500 stands for zero in the data rows.
Here are some points:
tensor([500, 500, 646, 500, 500, 354, 646, 500, 354, 500, 354, 646, 354,
        500, 354, 354])
tensor([500, 646, 646, 646, 646, 354, 646, 500, 354, 500, 354, 646, 354,
        500, 354, 354])
tensor([354, 354, 500, 354, 354, 500, 354, 354, 500, 500, 500, 500, 500,
        646, 500, 500])
tensor([646, 500, 500, 500, 500, 500, 500, 646, 500, 500, 646, 500, 646,
        354, 500, 500])
tensor([500, 500, 500, 646, 500, 500, 500, 646, 500, 500, 500, 500, 500,
        354, 500, 500])
tensor([500, 500, 500, 500, 500, 500, 500, 500, 500, 500, 500, 646, 500,
        500, 500, 500])
tensor([500, 500, 646, 500, 500, 354, 646, 500, 354, 500, 354, 646, 354,
        500, 354, 354])
tensor([646, 646, 500, 500, 500, 646, 500, 646, 500, 354, 646, 500, 500,
        354, 500, 500])
tensor([500, 646, 500, 646, 646, 500, 646, 646, 354, 354, 500, 646, 500,
        354, 354, 500])
tensor([500, 500, 500, 500, 500, 500, 500, 500, 500, 500, 500, 500, 500,
        500, 500, 500])
tensor([500, 500, 646, 500, 500, 354, 646, 500, 354, 500, 354, 646, 354,
        500, 354, 354])
tensor([354, 500, 646, 646, 500, 354, 646, 500, 354, 500, 354, 646, 354,
        500, 354, 354])
tensor([500, 500, 646, 646, 646, 354, 646, 500, 354, 500, 354, 646, 354,
        500, 354, 354])
tensor([500, 500, 646, 646, 646, 354, 646, 500, 354, 354, 354, 646, 354,
        500, 354, 354])
tensor([500, 646, 500, 646, 500, 500, 646, 646, 500, 354, 500, 646, 500,
        354, 500, 500])
tensor([500, 646, 646, 646, 646, 500, 500, 646, 500, 500, 500, 500, 500,
        500, 500, 354])
tensor([500, 500, 500, 500, 500, 500, 500, 500, 500, 500, 354, 500, 500,
        500, 500, 500])
tensor([500, 646, 646, 500, 500, 354, 646, 500, 354, 500, 354, 646, 354,
        500, 500, 354])
tensor([354, 500, 646, 500, 500, 354, 500, 354, 500, 500, 354, 500, 354,
        500, 500, 354])
tensor([354, 500, 500, 500, 354, 500, 500, 354, 646, 646, 500, 500, 500,
        646, 500, 500])
tensor([500, 646, 500, 938, 646, 354, 999, 999, 354, 000, 354, 354, 062,
        646, 208, 500])
tensor([646, 646, 500, 500, 646, 500, 500, 646, 500, 354, 500, 500, 500,
        354, 500, 500])
tensor([500, 500, 500, 646, 646, 500, 500, 646, 500, 354, 500, 500, 500,
        354, 500, 500])
tensor([500, 500, 354, 354, 354, 646, 354, 500, 646, 646, 646, 354, 646,
        500, 646, 646])
tensor([646, 646, 500, 646, 646, 500, 500, 646, 500, 354, 500, 500, 500,
        354, 354, 500])
tensor([646, 646, 500, 500, 646, 500, 500, 646, 500, 354, 500, 500, 500,
        354, 500, 500])
tensor([646, 500, 354, 354, 354, 646, 354, 500, 646, 500, 792, 354, 646,
        500, 646, 646])
tensor([646, 500, 354, 354, 500, 646, 354, 500, 646, 500, 646, 354, 646,
        500, 646, 792])
tensor([354, 500, 646, 500, 500, 354, 646, 354, 354, 500, 354, 646, 354,
        500, 354, 354])
tensor([354, 354, 354, 354, 354, 500, 354, 354, 646, 646, 646, 354, 646,
        646, 646, 646])
tensor([500, 500, 500, 500, 500, 500, 500, 500, 646, 500, 500, 500, 500,
        500, 500, 500])
tensor([354, 354, 500, 354, 500, 500, 500, 354, 500, 646, 500, 500, 500,
        646, 500, 500])
tensor([500, 354, 208, 354, 354, 646, 354, 354, 792, 646, 646, 354, 646,
        646, 646, 646])
tensor([354, 500, 646, 500, 500, 354, 646, 500, 354, 500, 354, 646, 354,
        500, 354, 354])
tensor([354, 646, 646, 646, 500, 354, 646, 500, 354, 500, 354, 646, 354,
        500, 354, 354])
tensor([354, 500, 792, 646, 646, 354, 646, 500, 354, 500, 354, 646, 354,
        500, 354, 354])
tensor([646, 500, 500, 500, 646, 646, 500, 646, 646, 500, 500, 500, 646,
        354, 500, 500])
tensor([646, 646, 500, 646, 646, 500, 500, 646, 500, 354, 500, 500, 500,
        354, 354, 500])
tensor([646, 500, 354, 500, 500, 646, 354, 500, 646, 500, 646, 354, 646,
        500, 500, 646])
tensor([646, 500, 500, 500, 500, 500, 500, 500, 500, 500, 646, 500, 500,
        500, 500, 500])
tensor([354, 646, 646, 500, 500, 354, 646, 500, 354, 500, 354, 646, 354,
        500, 500, 354])
tensor([646, 500, 500, 500, 500, 500, 500, 646, 500, 354, 646, 500, 500,
        500, 500, 500])
tensor([354, 500, 646, 500, 354, 354, 500, 354, 354, 646, 500, 500, 500,
        646, 500, 500])
tensor([500, 500, 646, 646, 646, 354, 646, 500, 354, 354, 354, 646, 354,
        500, 354, 354])
tensor([354, 646, 646, 646, 646, 354, 646, 500, 354, 500, 354, 646, 354,
        500, 500, 354])
tensor([646, 500, 500, 646, 646, 500, 646, 646, 500, 354, 500, 500, 500,
        354, 500, 500])
tensor([500, 354, 354, 354, 500, 646, 354, 646, 646, 500, 646, 354, 646,
        500, 646, 646])
Here are 10 more points, each followed by its number:
tensor([646, 500, 354, 500, 500, 500, 500, 646, 500, 500, 500, 500, 646,
        354, 500, 646]) 0
tensor([500, 646, 646, 646, 646, 354, 646, 500, 354, 354, 354, 646, 354,
        500, 354, 354]) 1
tensor([500, 500, 354, 354, 354, 646, 354, 500, 646, 500, 792, 354, 646,
        500, 646, 646]) 2
tensor([500, 646, 646, 646, 646, 354, 646, 500, 354, 500, 354, 646, 354,
        500, 354, 354]) 3
tensor([500, 500, 646, 646, 500, 354, 646, 500, 354, 500, 354, 646, 354,
        500, 354, 354]) 4
tensor([500, 646, 646, 646, 646, 354, 646, 500, 354, 354, 354, 646, 354,
        500, 354, 354]) 5
tensor([500, 500, 646, 646, 646, 354, 646, 500, 354, 354, 354, 646, 354,
        500, 354, 354]) 6
tensor([354, 500, 646, 500, 500, 354, 646, 500, 354, 500, 354, 646, 354,
        500, 500, 354]) 7
tensor([646, 500, 354, 500, 500, 646, 354, 500, 646, 500, 646, 354, 646,
        500, 500, 646]) 8
tensor([646, 500, 354, 500, 500, 646, 354, 500, 646, 500, 646, 354, 646,
        500, 500, 646]) 9
Which two of these numbered points are nearest to each point below, ignoring the 3 directions in which the first points spread most? Their numbers follow each, nearest first.
tensor([354, 500, 646, 500, 500, 354, 646, 500, 354, 500, 354, 646, 354,
        500, 500, 354]) > 7 2
tensor([500, 354, 354, 208, 354, 646, 354, 500, 646, 646, 646, 354, 646,
        646, 792, 646]) > 7 2
tensor([646, 500, 354, 500, 500, 500, 500, 646, 500, 500, 646, 500, 646,
        354, 500, 646]) > 0 4
tensor([500, 500, 354, 354, 354, 646, 354, 500, 646, 646, 792, 354, 646,
        500, 646, 646]) > 2 7
tensor([646, 500, 500, 500, 500, 500, 500, 646, 500, 354, 500, 500, 646,
        354, 500, 646]) > 0 4
tensor([354, 354, 354, 500, 354, 500, 500, 500, 500, 500, 500, 354, 500,
        500, 646, 500]) > 7 4
tensor([500, 500, 500, 500, 500, 500, 500, 646, 500, 354, 500, 500, 500,
        354, 500, 500]) > 7 2
tensor([646, 500, 646, 646, 646, 500, 646, 500, 354, 354, 500, 646, 500,
        354, 354, 500]) > 6 4
Now 10 new points, numbered from 0 again:
tensor([500, 500, 208, 354, 354, 646, 354, 500, 646, 646, 646, 354, 646,
        500, 646, 646]) 0
tensor([500, 500, 646, 646, 646, 354, 500, 500, 354, 500, 354, 646, 500,
        500, 354, 354]) 1
tensor([354, 354, 500, 354, 354, 500, 500, 354, 500, 646, 500, 500, 500,
        646, 500, 354]) 2
tensor([500, 354, 354, 354, 354, 646, 354, 500, 646, 646, 646, 354, 646,
        500, 646, 646]) 3
tensor([500, 646, 500, 646, 646, 500, 500, 646, 500, 354, 500, 500, 500,
        354, 500, 500]) 4
tensor([500, 500, 646, 646, 500, 354, 646, 500, 208, 500, 354, 646, 354,
        500, 354, 208]) 5
tensor([354, 354, 354, 354, 354, 646, 354, 354, 646, 646, 646, 354, 646,
        500, 646, 646]) 6
tensor([500, 354, 354, 354, 354, 646, 208, 354, 646, 646, 646, 354, 646,
        646, 646, 646]) 7
tensor([646, 500, 354, 500, 500, 500, 500, 500, 500, 500, 500, 500, 646,
        354, 500, 500]) 8
tensor([354, 500, 500, 500, 354, 500, 500, 354, 500, 500, 500, 500, 500,
        500, 500, 500]) 9
Which two of these numbered points are nearest to each point below, ignoring the 3 directions in which the first points spread most? Their numbers follow each, nearest first.
tensor([500, 354, 354, 354, 354, 646, 354, 500, 646, 646, 646, 354, 646,
        500, 646, 646]) > 3 6
tensor([354, 500, 646, 646, 646, 354, 646, 500, 354, 500, 354, 646, 354,
        500, 354, 208]) > 2 3
tensor([500, 354, 354, 354, 354, 646, 354, 500, 646, 646, 646, 354, 646,
        500, 646, 646]) > 3 6
tensor([354, 354, 354, 354, 354, 646, 354, 354, 646, 646, 646, 354, 646,
        646, 646, 646]) > 6 4
tensor([646, 500, 354, 500, 500, 646, 354, 500, 646, 500, 646, 500, 646,
        500, 646, 646]) > 7 4
tensor([646, 646, 354, 500, 500, 646, 500, 646, 646, 354, 646, 500, 646,
        354, 500, 646]) > 9 0
tensor([500, 500, 208, 354, 354, 646, 354, 500, 646, 646, 792, 208, 646,
        500, 646, 646]) > 0 3
tensor([500, 500, 208, 354, 354, 646, 354, 500, 646, 500, 646, 354, 646,
        500, 646, 646]) > 0 9
tensor([354, 646, 646, 646, 646, 354, 646, 500, 354, 500, 354, 646, 354,
        500, 500, 354]) > 4 6
tensor([646, 646, 500, 500, 646, 500, 500, 646, 500, 354, 500, 500, 646,
        354, 354, 500]) > 1 8
tensor([500, 354, 354, 354, 354, 646, 354, 500, 646, 646, 646, 354, 646,
        500, 646, 646]) > 3 6
tensor([500, 500, 500, 500, 500, 500, 500, 500, 500, 500, 500, 500, 646,
        500, 500, 500]) > 1 3
tensor([500, 500, 500, 500, 500, 500, 500, 646, 500, 500, 500, 500, 500,
        354, 500, 500]) > 3 6
tensor([500, 646, 646, 646, 646, 354, 646, 500, 354, 354, 354, 646, 354,
        500, 354, 354]) > 7 4
tensor([500, 354, 000, 000, 500, 792, 208, 208, 938, 500, 500, 208, 500,
        646, 500, 354]) > 2 8
tensor([354, 500, 646, 500, 500, 354, 646, 354, 354, 500, 354, 500, 354,
        500, 500, 354]) > 6 9
tensor([646, 500, 354, 500, 500, 646, 500, 500, 500, 500, 500, 500, 646,
        500, 500, 646]) > 8 7
tensor([500, 500, 500, 500, 500, 500, 500, 646, 500, 500, 500, 500, 500,
        354, 500, 500]) > 3 6
tensor([646, 500, 500, 500, 500, 646, 500, 646, 500, 500, 646, 500, 646,
        354, 500, 646]) > 3 6
tensor([354, 500, 500, 500, 500, 354, 646, 500, 354, 500, 354, 646, 354,
        500, 354, 354]) > 0 8
tensor([354, 354, 354, 354, 354, 646, 354, 354, 646, 646, 646, 354, 500,
        646, 646, 646]) > 6 3
tensor([646, 646, 500, 646, 500, 500, 500, 646, 500, 354, 500, 500, 500,
        354, 500, 500]) > 9 7
tensor([500, 646, 646, 646, 500, 354, 646, 500, 354, 354, 354, 646, 354,
        500, 354, 354]) > 9 7
tensor([500, 646, 500, 500, 500, 500, 500, 500, 500, 500, 500, 646, 500,
        500, 500, 500]) > 0 4
tensor([354, 354, 500, 354, 500, 500, 500, 354, 500, 646, 500, 500, 500,
        500, 500, 500]) > 6 3
tensor([354, 354, 354, 354, 354, 646, 354, 354, 646, 646, 646, 354, 646,
        646, 646, 500]) > 2 6
tensor([646, 500, 500, 500, 500, 646, 500, 646, 646, 500, 500, 500, 646,
        354, 500, 646]) > 3 6
